One turn moves every row onto another: examples first, then more rows asked
J128: -14, 14, -10, 0, -7, -10, -13, 10, -9, -9, 7, -13, -14, 6, -5, -6, 14, 5, 8, 11, -16, -7, -14, 0, 0
J553: -10, -2, 5, 23, -11, -12, -2, -2, 5, 4, -6, -10, -10, -11, -11, -10, -9, -3, -13, -1, 7, 11, -13, 7, -13
J387: -5, 4, -11, -10, 8, 2, 5, -7, 11, -17, -2, 18, -12, 1, -1, -9, -8, -6, -11, 8, -22, -6, -21, -11, -10
J918: 13, 4, -12, -8, 6, -8, -16, -4, -4, 5, 6, -3, -2, 6, 1, -15, 3, 2, -2, -9, 2, 17, -11, 15, 8
J823: 17, 12, -15, 7, 22, 4, 13, 3, -3, -12, 0, -9, -14, -5, -3, -5, -3, -2, 10, 12, 13, 9, -14, 3, -8
J410: -18, 14, -10, 0, -1, -11, -15, 13, -6, -4, 9, -10, -14, 2, -2, -6, 9, 5, 2, 12, -18, -14, -17, -6, -3
J686: 18, 15, -28, -2, -2, 0, 9, 1, -9, 3, 2, -1, -13, -6, 7, -7, 11, -13, 7, 8, -12, -1, -10, -5, -7
J512: 9, 26, -5, -11, -1, 5, 12, 0, 8, -4, 5, -14, -15, -8, 9, -17, 0, 13, -11, -6, 7, -3, -21, 8, 1
J852: -9, -2, 1, 22, -11, -14, 2, -4, 6, -1, -6, -16, -11, -13, -9, -3, -6, -5, -11, 1, 1, 5, -21, 5, -15
J949: 3, 2, 16, -6, 5, 11, 4, 1, 0, 2, 0, 10, -2, 9, 6, -19, 5, -6, 1, 3, 8, 17, 5, 4, -7
J367: 12, 11, -12, 7, 16, 8, 6, 3, -5, -15, 6, -15, -14, -14, -11, -10, -5, -6, 13, 9, 10, -4, -14, -1, -4
J494: -18, 10, -9, -2, -6, -1, -15, 9, -10, -10, 9, -15, -10, 4, 1, -5, 13, 3, -3, 9, -17, -13, -20, 1, -6
J972: -5, 17, -4, 9, -3, 0, -3, -10, -2, 14, 17, 14, -8, 14, 2, -11, -18, -6, -14, 14, -8, 4, -5, 3, -17
J300: 3, 22, -9, -9, 1, 4, 16, 2, 7, 1, -1, -14, -14, -8, 14, -17, -5, 16, -12, -10, -1, -4, -16, 8, -3
J616: 1, -2, 8, -7, 24, 9, 5, 12, -5, -2, 23, -4, -12, -11, -4, -8, -12, 1, -6, 9, -12, -3, -18, 0, -6
J794: -17, 11, -13, 2, 3, -12, -9, 9, -6, -5, 8, -14, -6, 5, 0, -3, 11, 10, 4, 6, -15, -14, -16, -8, -1
J992: -1, 8, -15, -2, 10, 4, 5, -7, 15, -11, 0, 10, -15, 2, -8, -6, -12, -12, -17, 8, -19, -14, -16, -8, -7
J62: 5, 2, -13, -8, 2, -8, -8, -2, -11, 10, 2, 0, -4, 10, 7, -12, 8, 0, -10, -7, -1, 21, -10, 8, 12
J48: -7, 12, 6, 9, -12, 5, 14, 6, 2, -5, -12, 11, 3, -4, 3, -9, 15, 9, -11, -4, -2, 2, -11, -10, -7
J842: -7, 17, 0, 10, -11, 2, 1, -10, -3, 14, 12, 11, -8, 10, 3, -13, -16, -5, -17, 3, -9, 2, -6, 3, -22
J997: 0, 1, 14, 0, 1, 11, 7, -2, -4, -3, 0, 5, 2, 11, -6, -7, 3, -10, -2, 7, 9, 15, 8, -3, -7
J839: 7, 13, -12, 8, 19, 6, 11, 4, -5, -12, 6, -11, -15, -15, -6, -13, 1, -6, 14, 7, 13, 8, -10, 0, -3
J195: -7, -2, -7, 9, 7, -21, -12, -12, 7, -11, -15, 6, -4, 5, -2, 6, -4, 0, -2, 12, -8, -1, -8, -2, -5
J71: 5, 23, 2, -10, 0, 5, 15, -1, 16, -2, 1, -11, -12, -7, 8, -14, -5, 14, -4, -9, 8, -3, -20, 7, -3
J123: -1, 2, -9, 0, 10, 5, 4, -7, 19, -7, -2, 11, -7, 3, 2, -7, -12, -7, -20, 11, -15, -11, -18, -9, -14
J501: -16, 2, 3, 23, -6, -7, 0, -3, 8, 4, -4, -8, -7, -18, -13, -14, -6, -4, -7, -1, 2, 9, -15, 5, -15
J940: -3, -4, 9, -6, 26, -1, -4, 9, -1, -5, 22, -9, -12, -5, -5, -7, -13, -1, -4, 10, -12, -3, -19, -1, -9
J340: -6, 19, -5, 8, -5, -1, -2, -3, -5, 13, 16, 10, -11, 9, 4, -7, -13, -9, -22, 2, -2, 1, -4, -2, -20
J954: 3, -4, 15, -2, 1, 10, 0, -2, 10, -1, 4, 9, 2, 9, 2, -9, 5, -7, -5, 4, 7, 14, 7, 2, -7
J775: -8, 12, 2, 11, -7, 3, -3, -10, -6, 10, 12, 11, -15, 12, 7, -13, -9, -4, -15, 5, -11, 5, -6, 7, -27
J880: -5, -7, -8, 9, 11, -15, -7, -10, 0, -13, -16, 4, -9, 5, -3, 6, -10, -3, 6, 11, -11, -5, -13, 4, 0
J533: 6, 24, -6, -8, -1, 9, 12, -2, 10, -1, 3, -11, -18, -10, 5, -18, -4, 6, -14, -4, 12, -7, -15, 8, 5
J126: 16, 17, -17, 0, 1, 8, 5, 4, -19, 3, 4, -1, -17, -1, 9, -10, 17, -15, 6, 8, -12, -2, -12, 4, -9
J176: 15, 14, -20, 2, 4, 2, 3, 3, -26, -1, 4, -3, -18, 0, 4, -9, 8, -12, 2, 12, -16, -5, -6, -2, -4
J267: 2, 11, 7, 8, -19, 8, 13, 10, -2, -6, -9, 14, -3, -8, -1, -9, 12, 0, -7, 0, 3, -2, -12, -11, -9
J957: -7, -1, 8, 22, -9, -16, 1, -1, 4, 3, -6, -15, -5, -6, -4, -14, -10, -7, -4, 3, 4, 6, -20, 8, -13
J811: 9, 5, -11, -9, 7, -7, -6, -5, -14, 9, 6, -8, 0, 2, 8, -12, 4, 3, -4, -4, 2, 16, -9, 13, 14
J477: 7, -4, 9, -5, 25, -2, -6, 13, 6, -3, 24, -6, -13, -1, -3, -9, -7, 1, -6, 12, -12, -5, -17, 0, -5
J632: -10, -4, -5, -2, 14, -8, -9, -7, 8, -11, -20, 5, -9, 2, -8, 8, -3, -2, 4, 13, -9, -2, -9, 4, -3
J160: 11, 6, -6, -5, 2, -9, -4, -12, -19, 5, 3, -6, -2, 6, 6, -13, 4, -1, -4, -7, 2, 13, -12, 12, 14
J140: -3, 5, 13, -6, 23, -3, -3, 8, -2, -6, 23, -3, -9, -14, -6, -10, -13, 3, -4, 13, -12, 0, -12, 1, -1
J692: -6, 14, 5, 2, -11, 6, 8, 6, -1, -6, -12, 5, -2, -9, 2, -11, 20, 3, -8, -13, 6, 5, -11, -9, -10

J997 moves to J387
J972 moves to J616
And these:
J48 moves to J880
J775 moves to J477
J176 moves to J949
J957 moves to J494
J512 moves to J553

One turn moves every row onto another: examples first, then more rows asked
J941: -5, -8, -2, 2, 2, 14, -8, -8, 20, 3, -1, 12, 10
J596: 4, -4, 12, -22, -15, 5, 5, 6, 10, 10, 3, 3, -4
J492: -8, -5, 22, 8, -2, 12, 4, 6, 8, -6, 4, 16, -2
J83: 12, 6, 12, -9, 12, -8, -7, 5, 19, -5, 3, 5, -4
J818: -6, -17, -6, -9, -2, 2, 19, -8, 1, 15, 0, 4, 0
J95: 8, -7, 12, -2, 13, -7, -4, -14, 3, 12, -4, -7, 7
J428: 18, 6, 12, 4, 12, 11, 5, 7, 1, 8, -7, 3, -7
J187: 7, 7, -8, -1, -12, -6, 6, 13, -1, 3, 0, -14, -9
J526: -12, -8, 13, -1, -4, 1, 6, -6, -20, -4, 1, 1, 5
J286: 10, -11, -4, 9, -10, 2, -6, -15, -8, -1, 11, 5, 0
J45: -1, -2, 10, 10, 1, 8, 9, 5, -12, -19, 1, -2, 1
J253: 3, 11, -8, -18, 8, -8, -3, 9, 11, 0, -2, -3, -3
J145: 1, 7, -1, -11, -6, 15, -11, 3, -10, -3, -5, 0, 8
J618: 13, 6, -4, 5, 11, -6, 12, 2, -9, 11, -4, 8, -5
J507: -3, -1, 7, 22, 0, -9, -10, -3, 5, -5, 7, 1, -1
J690: -6, -5, -15, -24, -1, -2, 0, -3, 10, -3, 7, 1, 2
J13: -21, 1, -12, 5, 4, -2, 13, 6, -2, 6, 5, 6, -4
J404: -19, 4, 12, -4, -1, -12, 0, 7, 11, 2, -6, -6, 6
J628: -2, -16, 5, -2, -1, 9, 18, -4, -5, 4, 17, 0, -9
J647: -1, -10, 1, -18, -1, 1, -7, -14, -1, -12, 11, 2, 6
J768: 10, -1, 9, 11, -3, -10, 4, 8, 17, 8, 8, -5, -13
J361: 6, -3, 5, 14, 1, 5, 15, 8, 15, -6, -2, 18, -2
J808: -10, 6, -13, 4, 9, 3, 11, 10, 7, 7, -14, 0, 3
J974: -1, -2, 14, -4, 5, -4, -13, -5, 11, -19, 6, 7, 4
J163: -3, -6, -18, 0, -21, 5, 4, 2, 4, -2, 6, 5, -1

J526 moves to J428
J361 moves to J13
And these:
J286 moves to J768
J95 moves to J596
J83 moves to J690

